These are runs of 7 systems, one row a step. Runs of the same system follow the same rule from any start.
M, path 1:
[[ 24  18   7  25   4 -10  33  53 -20  -9  47 -53  17 -26  -8  -5   9  13
   -3  16]
 [ 13  -9  19  13   1   9 -17  48  -2  26  15 -20 -20   0  -7 -15  -2  50
  -50  39]
 [ -5  -8 -13  -9 -51  -5  10  61  30  26   2 -10   1 -16   7  -9  -5   8
   -4  49]
 [ 30 -28   3  31  -6   8  -4  53  41  10 -15   9  -1 -11  29 -30   4  15
   12   1]
 [ 14 -17 -32  20  -3  -5  30  33 -23   4  -1 -24   5 -24  49 -28  10  14
    9  12]
 [ 36  -1  -6  26   5  -9  -6  56 -20   2  17 -25  22 -15   8  -3  -7  27
  -16 -12]
 [  0  10   0  23 -13  -9  -6  33 -13  35  33 -30 -19 -25   6 -10 -12  19
  -16  30]
 [ 17  -3  18   5 -17   6   9  57  30   4   9 -27   2 -15 -14  -4   4  14
   -2  32]
 [  1 -34  -2  13  -8   8   1  35  20  16 -13  -3 -13 -10  25 -25   8  30
  -12  34]]
W, path 2, 9 rows:
[[-25  -8  -1   9  -9  28  25   8 -47 -19 -10 -18  -7 -13  29  11  10  26
   11  34]
 [ 18 -29  13  -2 -13   5 -13  33  36   4 -24   6  23  18   0   4   3  29
  -22  15]
 [  0  18  -2  14  -2 -14  -1  23  13  24  44  25 -17   6   2 -23 -14  -6
  -12 -13]
 [ -2   3 -11 -15  23 -20  33 -30 -18 -11  18 -11  14   5 -14 -10  20  -8
  -22   1]
 [  2   3   3  -2  -1  20 -20 -25 -23  -5 -17 -13 -12  35  28   1   3   7
   -5  -2]
 [ 12  13   7   1 -29  -5 -12   6  27   4   0 -19  24  12   8  18   0 -16
   18   6]
 [  2  10  22  13  12  14  14   9  16 -17  12   6 -15 -11 -11  -9   7 -12
   26 -11]
 [ -6  -7  -7   2  -2   4  31  18 -23 -11   0 -11   1 -16   8  -2   8  11
    4  19]
 [ 13 -21   9   2   8   5  -9  13  10   1 -15   2   4  10   3  -5   7  28
  -22   7]]
S, path 3, 9 rows:
[[ 18  15 -11 -13  -8   7  11 -38   5  -2 -13 -57 -19  21  36 -30  24 -36
   20  17]
 [ 28 -17   3   9  20  40   5   6 -29 -41 -52 -27   6   0  15   8  15   7
   29 -21]
 [-10 -12   4  33 -17  15 -14  44 -16 -10 -16  18  17 -33  15  34 -20  18
   35 -14]
 [-13  13   5   6 -14 -23  25  38  19   2  35  13  18 -39 -31  15  -8 -11
   11   8]
 [-19  18  24  -5  17  -3  27  -6   0   0  45  -1 -23  -2 -40  -9   7   2
  -28  23]
 [  2  -5   3 -19   4   4  -1  -6 -15  10   2  -1 -11  37   6 -18   7  33
  -52  22]
 [ 19 -11 -13   8  -9  -2 -15  -4  11  15  -5 -11   4  32  56 -24   9   5
   -7   2]
 [ 20   5 -25   9  -2  -5   7  -9 -14  -8  -8 -29  14  -5  35  -8   6 -23
   31 -20]
 [ 16  11  11  13  10  10  -3  11 -17 -24 -11 -24  15 -23 -17  26  -2  -8
   28 -23]]
G, path 4 (9 x 20):
[[ -1  38 -34 -55 -38 -18  20  -8 -30  -4   9 -29  24  24 -11  13  -8 -37
   -3   3]
 [ 31 -30   0  -9  32  26 -35  -4 -18  -6 -62   0 -16   2 -18  -7   0  17
  -16 -30]
 [-24  28  15  13   3  -4  -4 -24  -3  19  21 -34 -36 -53 -30  14  -7 -15
   23  24]
 [ 28 -17  33  25  22   2  18  23  39 -22   8 -11  15   9   0 -21  29  24
  -14  11]
 [-30  30   1   6 -24  11  19  32 -21  -9  32  35 -11   5   9   5 -17 -13
   19 -12]
 [ 15 -25 -38 -21 -11  -8  20  15 -22  -3 -26 -21  29   3  22 -10  11  13
  -20  15]
 [-18   3  -6  19  18   6 -30 -35 -40  14  -4  16 -21  -5  17   9 -12   6
    3 -22]
 [  9  13   7 -12   1 -21  -1 -27   8   6  12 -43  12   9 -22   5  10  -4
  -23  25]
 [ 18   9  30  11  15  21 -23  16  13  -5   0  18 -21  20 -13  -7  -6   1
   -5 -27]]
C, path 5 (9 x 20):
[[-14  39  -2 -42  -8  -8 -29 -77 -20  27  12 -41 -24  38 -21  10  -2 -18
  -35  26]
 [-12   8  25 -29 -16  14 -15 -40  64  -3  -7  46 -11  66   2 -13   6 -32
    4 -11]
 [-20 -21   2  18   1   4  36 -11  33 -39 -17  45  26  -8  39   3  20 -20
   60 -20]
 [ 36 -33 -10  30  33 -14  19  29 -11 -30 -22  -8  54 -34  -4  12  11  23
    5 -28]
 [ -2 -14  -5  15   2 -16 -35  20 -39  22  -4 -17  19 -34 -23  39 -21  44
  -30  16]
 [ -6  43   0 -21 -37 -18 -21  13  -6  31  38 -17  -1  12 -33  16 -25 -10
  -25  15]
 [-26  42  17 -17   0  11   3 -36  11  -2  19  12 -39  14 -24  -3  -4 -41
   18 -10]
 [  1 -13 -19 -22  15  -2  20 -49  11 -20 -23  20   4  16  15 -19  16 -33
   16 -23]
 [ 12 -39  -3  27  21  -9 -10  -6  23  -6 -24  29  25  -1  26  -3  10  18
    4 -23]]
C, path 6 (9 x 20):
[[-33  23  28   3 -15 -15  -9  -4  17  16  31  -2  -1 -32 -55  39 -16  -1
    0  30]
 [-17  25 -14 -48  -2 -19  38 -15  -6 -13  17  15   7   7 -46  -2   3 -35
  -10  -6]
 [-12  -7 -15  -9  23   0 -12 -34   1   1 -19  52 -19   0 -15 -12  -9 -23
    5 -47]
 [  4 -14 -37  20  -1 -31  -9 -26  -5  12  -4  14  31   4  49  -2  -4 -12
   13 -28]
 [ 20   5  24  42  20  -9 -28  -8  -2  -6  23  -9  29  13  14  21   1  21
    0 -24]
 [-13  11  19  -3 -16   7 -11 -15 -21 -18  -2 -21  30  15  -1  50   2  15
    1  17]
 [  5  13  17 -26 -21   8  -9  16  24 -11 -14  -6  14  11 -47  27  -7 -17
    5  -3]
 [-23  -1  -6 -13  -7 -11  10 -13  24   4 -11  14  -4 -37 -30  14  -6 -24
   24   5]
 [  5 -10 -25  -9  20 -35  18 -13  11   4   9  21  18 -17 -18 -15   2 -14
  -14 -22]]
F, path 7, 9 rows:
[[-24  -1  -1  25  -4   1  12  11 -35   9  26 -15  -2 -15  33   5   4  31
   -2  35]
 [-11   6 -14  -6   2 -22  10 -34 -28 -16   8  -4  41   8   3  29   4  -5
   -1  -7]
 [ -4  -6  20 -16  18  11 -26 -31   4  -9 -24  13  -6  14 -28  17  -2   5
  -16 -11]
 [ -1   4  -5 -17 -20  -4 -22  10  30  31  -8   7 -21  -8 -22  -8 -17 -19
   -1   5]
 [ -6  -3  13  11  -9   0  18  29  28   0  24   4  -2  -1   5 -13   9  11
   -5  27]
 [-15 -11 -20   2  -3  -5  26  -6 -14  -9  -2   6  12   7  38  -8  11   2
    7   8]
 [  4  -4  -5 -13   0   9  -5   2 -29 -13 -15   7  19  19  -1  15  -5  15
  -14 -11]
 [-12  12   3  -9  -1   3 -19 -14 -19  13   1  -5 -21  -5 -19  12 -11  -1
   -8   5]
 [  1   6   5  -8  -4 -14   5  -2  23   4   9  -8   8 -11 -28   4   0 -10
   -4  12]]
Q, path 8:
[[-46   8 -14  11 -10 -38  21 -13   4  35  64  23 -18 -14  15 -20  -4   3
  -18  40]
 [ 19  23  22 -11   1   2 -23  23 -15   3  38  10   5  56 -22  -2 -11  25
  -58 -14]
 [ 15  18   9  15 -16  32 -54  11  -4  31 -16 -11 -53  12  26 -17 -20  -7
   18 -15]
 [ 49  -6 -29 -18  -9   1  -4  12 -13  -4 -44 -55  25   3   9  -7  10  -9
    2  -6]
 [  2 -11  12  39  10  -5  12 -24  24 -19  -2 -28  20 -26  27  11  24  -5
   49  10]
 [-32   9   1 -16 -14   1  49   5 -28 -30  13  -4  20  -9 -13  25  10  -1
    8  29]
 [-14   3  33  16  19   7   6  30  14  -7  21  31 -15 -26 -44   4  -5  16
   -4  -3]
 [ -6   3 -23 -19 -10  -8  10  20  -4  34  15  14 -40  -5  -7 -38 -10  -3
  -23  11]
 [ 36  -6  -2  11  25 -14 -19   0   2  13   8  -8   1  24   9 -26   4  17
  -39 -16]]
F, path 9 (9 x 20):
[[ 41  32  40  15 -26  31 -21   3  63 -11  -3 -56 -16  41  31 -17  16 -38
   50   4]
 [ 21  21  16   5 -23  51  38  60   5 -48 -22 -20  -9 -10  18  -7   9 -36
   78 -16]
 [  4 -14  -9  32  20  28  22  50 -52 -32 -30  -1  -8 -70   6  12  -4  14
   47 -30]
 [ 12  -8 -23  48  37 -30 -27   5 -46  13  10   3  16 -67  -7  22 -23  17
    8 -49]
 [ 28  12   5  39  52 -40 -38 -40   6  20  37   7   8  -5 -16  -5  -8  -5
  -17 -55]
 [ 50  14   3   3  25 -17 -17 -30  48  13  16  -7 -19  33   3 -53  10 -38
  -11 -38]
 [ 55   9   8  -1  -8  25   2  31  33  -1 -11 -37 -24  33  28 -55  18 -19
    8  -7]
 [ 27  19   3  18 -21  34  15  45 -25 -20 -10 -58 -12  -2  41 -11   8  -7
   39   8]
 [  9  13   6  24   4  18  13  21 -49 -36 -10 -39  19 -37   6  35   2   0
   47 -19]]
G, path 10, 9 rows:
[[  5 -22  23  70  60 -13  25  -6   8 -14  36   7  -3 -41  19 -20  25  24
   10  -7]
 [-20  30  11  12 -17 -17  31  26 -22 -22  68  18  42  23   3  26  -1  12
  -15   7]
 [ 17  -4 -16 -28 -31  28 -10  33 -44 -11 -27  -2  18  54  28   3  -9  19
  -24  -9]
 [ -7  12 -31 -17   4  12 -12 -34 -52  19 -22 -24 -46  -9  14 -12  -7 -19
    5  -5]
 [ 25  -7   6   8  48 -21  -5 -37   4  11   8 -33 -10 -24 -36 -13  14   6
  -33   1]
 [ 10  29  43  27  10   1 -13  25  13  -4  40   4  -5  -7 -34  15 -10   6
   -2 -15]
 [ 25  17   6  -4 -26  18  23  54   3 -22   2 -27  14   8   4  -3   6 -10
   19   6]
 [ -6  -8 -17   8  10  22  24  11 -42 -22 -19  13  -9 -10  27  -7   4  -2
   22 -20]
 [-20 -11 -16   1  13 -14  16 -24 -39  -2   5  -9   8 -22   3  13   6  19
  -16  22]]
M, path 11 (9 x 20):
[[-17   7 -21   9  10 -17   7 -16 -29  18  35  20 -14   2  32 -24  -4  -2
  -10 -11]
 [ 29  33   8 -13  -4  -2  12  19  -3 -16  23 -26  12  18 -22  -2   2 -22
   -2 -18]
 [  6   3  10  -4   1  11 -34 -18   0  25 -10 -25 -27  15   3  -6  -3  12
  -24  18]
 [ -8  -4   1 -11 -36   0   0   8  17  -2 -16 -16  25  -4   0  28  -3  -8
   23  23]
 [ -8 -21  15  27  15  17 -14  -1   9  -4 -18  24 -13 -12  14   6   1  15
   15 -11]
 [-15  -2 -22  -6   5  -5  35   3 -27 -15   2   4   3 -25   2  -5   5  -9
   12  -2]
 [ 20  -1   0   0  24 -12  -5   8  -4   0  12  11   7   0 -24  -8  -1   7
  -25 -25]
 [ -9  14 -10 -12 -11 -16   8 -14   2  20  26  -8  -6  10   4 -11   0  -6
  -15  19]
 [ 15   9  21  -5 -14   8  -9  11  25  -7  -1  -8  11  28  -6   4   4  -4
    2   1]]
Q, path 12, 9 rows:
[[  5 -16  46  24  31   1 -21   3   9 -27 -12  -7  39 -36 -57  59   2  34
   -1  -2]
 [-47  10 -13 -21 -49  -9  21  21  35  27  12  21 -28 -28  -4  -7 -13 -32
   28  38]
 [ 34 -10  13 -20  36  -1  27  15  17 -20   8  21  13  35 -38 -30  17   8
  -49 -22]
 [-29 -11  -3  27   8  14 -20 -25 -13  28   3  23 -57   2  50 -25  -1  14
    4   8]
 [ 24  -7 -33 -16 -13 -15 -17  22 -43   5 -14 -15  43  16   3  17 -12  17
  -33 -14]
 [  8  18  16  41  -1  -6 -32 -16  25   9  10  -5   0 -14  17  16  -8 -27
   50 -26]
 [ -5  18 -13 -47 -19   2  28 -19 -21 -15 -12 -33  10  12 -22  10   7 -26
   -1  18]
 [ -4 -23  40  25  22  13  -5  -6  41 -10 -12   4  -5 -18 -24  11  11  20
    3  14]
 [-27 -10 -26 -26 -34  -4  31  24  -1   7  -2  24  -8   1  16 -13  -3   0
   -3  30]]
W, path 13 (9 x 20):
[[-32   6 -12 -20 -20  14 -26 -10  -9  52  17  40 -70  46  34 -51 -18  14
  -49  20]
 [  3  -6 -36 -29 -19 -61  18 -60  43  11  14  -2  58  31  15  -4  17 -33
  -15  12]
 [  5  15  12  30  33  22 -20 -55 -14 -27  -4  24 -19  33  42  -6   8 -25
   40 -66]
 [ 14  21 -10   8 -31   1  13  25 -33 -34  -6 -52  55 -18  13  49   0 -17
   48  -4]
 [ 34  -1  53  16  16  50 -16  47  22 -21 -26 -17 -30 -17 -40  -1   0  13
   14 -12]
 [-26   3  -6   2 -33  -4  24  56  -4  28  29 -12 -24 -42  -6 -12 -11  16
   -6  57]
 [ -6 -40  11 -11  32 -12  24 -17  36   3  -2  29  -2  10 -21 -27  21  32
  -53  26]
 [-25   3 -30   1 -15 -19 -11 -20 -32  27  28  38   0  34  55 -14 -14  12
  -22  -6]
 [ 30   8  -9 -15  10 -25  -8 -38  11 -14   2  -8  52  37  -8  15   9 -22
  -12 -33]]
S, path 14 (9 x 20):
[[ 24  -2 -38  -4  -5 -14   4  31 -37  22   7 -20   0  -2  20 -28  -7  11
  -25  -3]
 [ 39   0   7  34  11 -14 -19  -3  14  11  12 -51  11 -12  12  -2   9   1
    6   3]
 [ -5  15   5  -3 -18   8   1 -13 -22 -14  -7 -44  17   0   6  34   6   0
   20  24]
 [ 11   7  32  -1 -14  30   9  36  14 -28  -4  -1  10  16  -8   8   4   4
   14   1]
 [-21  -1   0   8  -8  17  18  37 -15   3   9  10 -29 -21   9 -12  -5  11
    7  16]
 [  7 -15  -2  11  19 -18  28  20   7  -4  17  -1  14 -17  -3 -19  14  19
  -19  15]
 [-10  11  10  23  11  -9   0 -19 -19   0  34 -10   6  10  21   5   9  16
  -15  12]
 [ 18  12  -8 -13 -13  -6   0   9 -14  -5   8 -20  23  33  11   1   3   0
  -16  -2]
 [ 21  16   9  11  -9  18 -16  19  -1   1   2 -24 -17   7  16  -7  -3  -8
   13  -8]]

Which system made each of these runs?
path 15, 2 rows:
[[ 17  -2 -11  35  40 -16  -5 -26 -26  -8  15 -13  16 -10  30  -6  12   5
    7 -33]
 [-20  27  -8   1 -14 -12  -9 -25 -33   9  17 -31   9 -10   4  35  -8  -4
    8  17]]

Q
path 16 (2 x 20):
[[  8  37  -7  -8  12  12  17   5 -19  -5   5 -12 -47 -30 -23 -24  -6 -49
   35 -35]
 [ 25 -27  -5   9  35 -11  34  24  -6 -22 -13 -20  26 -49 -33   2  16  16
   -6  -3]]

G
path 17:
[[-19  16 -19  -4 -34 -27   4  -2  20  12  23  12  20  -9   8  13 -11 -30
   24   1]
 [-10 -11  27   8  26  14  22   2  11 -29   3  35   3  15 -10  -4  15  19
  -11  -6]]

F
path 18 (2 x 20):
[[-26  48  46   7   7 -13 -47 -67   1   9  39  -4  -2  14 -43  54 -14 -16
   -4  -4]
 [ 47   6  44 -34 -16  28   1  33  58 -19 -20 -32   1  44 -41 -13  16  -8
  -19  22]]

G
path 19:
[[-34 -13  -3  25  28  -2  57  -1 -39 -29  26  22   2 -29  16  -7  21  20
    5   7]
 [ 33  -6 -20 -18  13  15  -7  33 -54  -9 -22  -7   6  18  -4  -8  -6  22
  -33 -30]]

C
path 20 (2 x 20):
[[  4 -45 -15  -6  31 -28   5 -35  33   2 -40   1  19 -43 -32   2  15  -1
   -1   5]
 [-40 -16  -6  -2 -13 -33  18 -37  38  10  18  35  24   9  21   3   9   3
   -4  31]]

Q
path 21:
[[ 42   7  38  24   6  34 -32 -12   3 -23 -25 -60   7  35  35  12  20   4
   25  -7]
 [  2  32  44  33 -35  20   1  48  22  -8  34 -28   2  -3  11  21  -2  -1
   37  24]]

W
path 22:
[[ 17 -18 -24   9  43  -9  -9 -21 -64  13 -16 -61 -14 -54 -17   1   8  31
  -29  13]
 [  5   2  -6 -28 -18 -12 -46  -5   5  48  12 -10 -13  46  -8 -10 -13  26
  -69  29]]

C
path 23:
[[  3  18  18   0 -15   2 -32 -69  24  -5 -23 -59  13  10  14  37  15 -26
   39  24]
 [-34 -17  41  22  10  37 -18 -36 -18 -38 -36   4  14   2   6  63   6  29
   25  10]]

M
path 24, 2 rows:
[[-19  10   8  -2  36 -10  -9 -73  -8   2  -5  -5 -23 -32 -34  16   3 -22
   14  -6]
 [-25   0  21 -18  21 -11  20 -48  12 -29   6  16  29  11 -43  30  17  -1
  -12   7]]

M
path 25, 2 rows:
[[-16 -11   1  17  -2   3  25 -17  -7 -25  -3   2  24   9  48   9  19   9
   26  11]
 [  0   2   2   8  12  20  -1  21 -48 -24  -5  17   2   4   2  12 -12  15
    1 -34]]

M
path 26 (2 x 20):
[[ 34  -6  25  63  39  22  -9  -2  23   0   6 -31 -46 -11  45 -48  23   8
   26  -7]
 [-24   2  21  44  -9 -17  22  13 -12 -13  48 -29  45 -19  24  38  13  39
    4  48]]

W
path 27 (2 x 20):
[[-16   0  27 -13  22  41   5 -24  -2 -43 -37  39 -20  19 -17  13   6 -15
   26 -31]
 [  2 -13 -29 -27 -10   6  -7  41  -1  25 -35  18 -27 -39 -35 -10 -24  -8
   -2 -10]]

F
path 28 (2 x 20):
[[ -6  -7 -17 -55 -17  -1  61  -8 -19 -33  -7 -25  34  37   5  -5  33   4
  -33  41]
 [-29 -21   9 -26 -22  37 -18 -28 -27  -7 -57 -23  -2  12   7  44   4  33
   -7  49]]

F
path 29 (2 x 20):
[[ -8 -27 -24 -10  23   7 -12 -30  -3  20 -54   7 -49 -53 -19 -19  -5 -13
   16  -6]
 [  7 -41 -35  -9   5 -52  12 -23  26  17 -10   0  50  -8   4  -1  11  11
  -33  20]]

Q
